In the rows, 128 means zero.
Z: rows in 3 groups, each row roughly a mix of its group's directions:
Z (132 x 13):
[[137 134 127 123 127 181 117  89 155 144 160 131  89]
 [ 76 103  96 103 152 109 133 121 123 100 136 100 107]
 [111 167 153 120 138  78 164 146 133 111 100 146 119]
 [145 166 188 147 109 153 120 127 111 141 103 119 112]
 [152  73 117 124 143  90 113 125 127 104 119 103 162]
 [ 92 165 136 154 101 139 129  84 124 136 121 152  94]
 [130 141 121 138 152 174 128  78 155 134 160 127  98]
 [131 132 190 109 120 118 100 132 101 124 103 159 104]
 [ 83 134 123 114 133 106 117 101  86  97 106 138  93]
 [181 100 141 144 128 103 110 129 125  91 111  93 142]
 [184 152 109  87 131 126  96 114 144 136 109 139 146]
 [116 139 127 122 132 182 128  84 159 144 161 121 106]
 [169  94 141 137 141  90 114 109 125 106 113  95 162]
 [159  77 103 136 136  99 121 151 157 130 107 115 160]
 [187 112 133 160 134 101 121 121 120 110 112  95 155]
 [128 118 131 127 133 187 133  88 145 156 161 129 101]
 [182  96 107 124 138  95 109 152 148 124  94 130 123]
 [133 117 124 139 121  94 122 173 100  93 103 121 172]
 [156 110 117  69 141 123 134 136 133 112 139  87 162]
 [165  71 150 132  98 150 140 121 128 126 123 147  97]
 [148 124  97  90 175 122 147 125 149 113 140  86 121]
 [131 134 196 133 115 141 107 137 102 135  91 121 107]
 [178 164 108  88 117 135 109 108 134 104 145 131 150]
 [171 126 129  81 158 139 115 162 116 139 142 126 165]
 [161 103 117  66 134 130 152 139 139 118 140  96 144]
 [ 93 149 135 158 114 123 116  96 140 111  99 149  79]
 [130 140 152 120 133 187 151  86 140 120 151 131  99]
 [ 86  99 135 181 136 120 162 146 120 142 126 115 103]
 [167  75 155 146  97 141 141 124  99 132 112 138 113]
 [132 139 122 163 141  92 138 170 116 107 140 158 170]
 [ 92 115 158 189 126 128 149 155 125 144 124 145 109]
 [124 132  95 143 168 112 106 191 130 110 128 140 135]
 [ 94 116 127 157 122 142 120 133 141 131 134 163  63]
 [ 85 145 109  89 114 154 139 147 133 149 148 170 121]
 [101 141 144 172 102 129 132 113 159 124 101 152  84]
 [102 134  80 152 121 152 153 146 139 122 176 138 147]
 [144 145 195 135 107 140 111 143 124 131  93 133 101]
 [ 81 120 119  90 152 111 120 123  93  92 136 109 107]
 [ 94 153 110 116 118 161 137 155 134 169 136 175 124]
 [125 130 130 125 131 180 126  88 165 138 150 124  85]
 [138 145 175 108 126 122 106 121  78 120 109 146  93]
 [ 89 115 124 168 112 110 160 112 133 113 113 130  79]
 [128 141 179  93 129 124 113  99 105 132  96 111  94]
 [ 85 176 120  99 125 135 119 151 134 140 152 120 168]
 [ 74 160 153 135 134 155 138 105 104 155 132 133 101]
 [175 140 158 173 111 150 107 144 139 151 147 144 137]
 [108 149 160 188 102 130 127 126 117 138 117 162 105]
 [195 133 150 142 118 151 120 147 167 145 130 138 132]
 [163  95 156 165 129 105 124 129 126 111 105  86 150]
 [ 58 119 111 119 128 107 117 122 120 116  89 149 122]
 [138 127 162 125  98 165 139  74 112 141 118 104 107]
 [158 134  88 103 157 134 115 120 140 153 134 112 181]
 [131 122 149 104  79 145 128  74 142 153 128 112 108]
 [145 157 108 116 165 137 114 131 154 153 134 108 184]
 [ 62 140 155 129 129 149 144 117 109 143 133 126  89]
 [ 84 167 130 116 114 163 143 135 134 157 145 165 112]
 [ 71  95 141 173 135 123 156 144 132 148 130 130 124]
 [ 65 110 103 106 132 104 116 108 122  96 116 110 120]
 [182 116 120 147 138 102 121 107 118  92 128  87 146]
 [149 110 112  74 153 126 135 137 134 111 152  82 148]
 [110 173 144 119 145 100 151 168 142  93 111 148 116]
 [ 75 151 128 172 122 133 111 118 122 149 115 168 115]
 [111 110 150 151 109 131 134 130 113 104 151 134  59]
 [ 89 153 135 100 108 145 155 140  91 132 156 157 104]
 [142 130 121 115 150 177 120  82 147 126 152 125  87]
 [179 103  86 113 125 114 110 171 128 111 119 141 130]
 [ 89 170  98 120 130 102  96 137 149 146 131 103 155]
 [114 122  64 105 122 138 148 151 157 131 159 143 141]
 [128 126 135 124 126  83 132 160  82 119  84 115 155]
 [123 131 106 126 170 111 128 183 136  87 135 152 142]
 [100 102 148 141  83 115 151 119  91 109 125 142  92]
 [113 131 142 169  99 130 127 117 151 126  98 165  80]
 [144  97 103  74 150 111 145 142 143 109 114  99 150]
 [175 121 115  94 152 128 130 137 120 129 155  91 169]
 [140 147  93 115 175 121 136 133 141 153 112 117 180]
 [116 139 134 179  95 125 118 109 123 144  95 174 116]
 [ 73 156 125 107 121 155 143 127 138 158 149 165 123]
 [150 136 156 138  77 152 119  82 117 152 126 113 108]
 [127 135 185 119 134 121 103 100  93 112 106 115  94]
 [ 84 115 153 147 101 131 148 128 110 110 160 121  82]
 [130 143 142 116  98 169 110  82 123 159 128  96 104]
 [135 138 169 124  81 153 138  94 123 160 119 120  95]
 [160  84 157 150 103 138 142 106  94 136  99 121 108]
 [130 122 118 114 131 165 118  78 164 149 154 125  90]
 [122 127 111 122 135 185 110  91 154 143 168 116 118]
 [ 94 149 150 179 113 118 125 119 111 126 104 161  96]
 [ 89 174 103  94 163 109 113 153 134 132 127 116 139]
 [103 116  72 133 149 143 128 108 170 132 141  96 142]
 [ 69 145 127 101 122 160 125 138 133 149 141 167 109]
 [157  83  95 137 132 105 135 143 151 101 121  84 129]
 [ 69 106 116  90 133 109 134 126  99  99 120 123 109]
 [173 102 120 127 148 111  85 111 132 108 103  96 149]
 [136 101 104 137 104 172  87 113 139 158 158 111 132]
 [111 160 136 114 142  79 146 160 151  96 104 146 117]
 [119 121 105 179 122 115 126  97 124 126 109 152  76]
 [152  76 158 136 125 128 175 108 106 130 113 148 113]
 [151 103  94 141 128 143  81 104 103 161 139 103 138]
 [ 78 106 138 169 124 134 158 163 111 143 132 136 103]
 [129 122 104 125 178 116 125 184 117  94 127 145 141]
 [ 83 120 109 105 140  95 116 108  98  96  92 131 117]
 [172  92 138 141 127  94 131 128 126  96 114  82 139]
 [165  97 159 160  83 149 129 122 112 134 111 131 102]
 [137 164 188 103 108 150 111 115 102 137 109 129 126]
 [ 97 155 145 179 108 139 111 106 124 135 130 156  91]
 [140 143 193 156 134 110 122 100 111 148 104 135 143]
 [162 120 155 151 147 114  94 112 102 113  91 100 102]
 [ 99 125 156 157  97 133 127 117 127 105 142 134  67]
 [ 74 152 120  92 122 153 144 128 126 156 146 160 116]
 [165  79 156 155  95 126 151 127 121 129 122 158 110]
 [108 129 148 149 100 126 118 104 121 101 121 145  63]
 [145 110 138 138  95 164 114  71 124 145 126  98 112]
 [103 173 138 133 152  89 151 164 130  98 108 137 139]
 [106 167 105 111 126 106  99 159 117 132 141 117 180]
 [185 115 130  69 128 142 114 133 146 115 134 115 133]
 [186 168 119  81 112 130 119 114 123 114 134 131 139]
 [122 158 143 192 115 132 108 108 111 142 126 158 106]
 [174 162 116  86 138 125 104  91 142 142 110 128 140]
 [157 107 126  69 143 117 141 139 123  99 136  88 141]
 [163  95 151 171 108 147 145 115  86 124 129 134 146]
 [102 126 162 137  92 132 130 113 113  98 142 132  70]
 [168 135 154 152  95 159 101 135 170 145 136 145 131]
 [105 173 145 129 157  99 159 137 144  94  99 131 108]
 [ 87 170  96 117 166 116 111 137 163 121 136 113 135]
 [172 145 158 156 108 144 118 144 155 150 136 123 172]
 [149 123 152 144 104 158 139 165 153 167 149 140 163]
 [120 166 151 136 147  95 158 163 128  92 104 149 118]
 [ 69 114 144 165 126 129 170 143 128 151 139 134 116]
 [166 181 163 137 107 151 114 132 143 132 108 140 101]
 [124 179 149 142 136  95 152 144 131  78 115 142 137]
 [132 125 137 121 110 149 120  61 130 149 115  91 101]
 [117 125 116 124 158 178 128  87 158 139 150 117  95]
 [108 134 156 146  83 136 138 104 118 117 126 152  73]]
one row of each group, then the others: which group is each in?
[146 160 180 133 130 131  88 115 117 137 104 167 124]
<105>
[130 139 143 135 124  83 139 173  95 103  92 132 151]
<94>
[158  95 120  67 135 146 133 153 148 121 152 114 120]
<66>

[129 112  78 115 133 115 146 112 145 107 167 111 172]
<105>
[157  79 159 152  95 139 144 140 108 142 107 143 103]
<94>
[103 165  88 109 151 117  90 157 146 130 149 122 149]
<94>
[125 131 150 125  93 163 124  75 117 155 121  91 120]
<94>
[ 69 114 139 174 133 128 156 141 118 141 146 150 117]
<105>
[168 106 143 161 138 112 107 112 122 106 115  88 165]
<105>
[126 115  75 151 155 116 124 116 178 136 141 140 154]
<105>
[155 122 140 155 111 165 120 154 158 166 166 140 139]
<66>
[162  82  98 137 126 106 120 178 141 123 113 138 145]
<105>
[160  87 165 154  87 142 152 119 118 112 115 139 117]
<94>
[118  93  67 110 128 120 152 164 154 138 134 129 128]
<105>
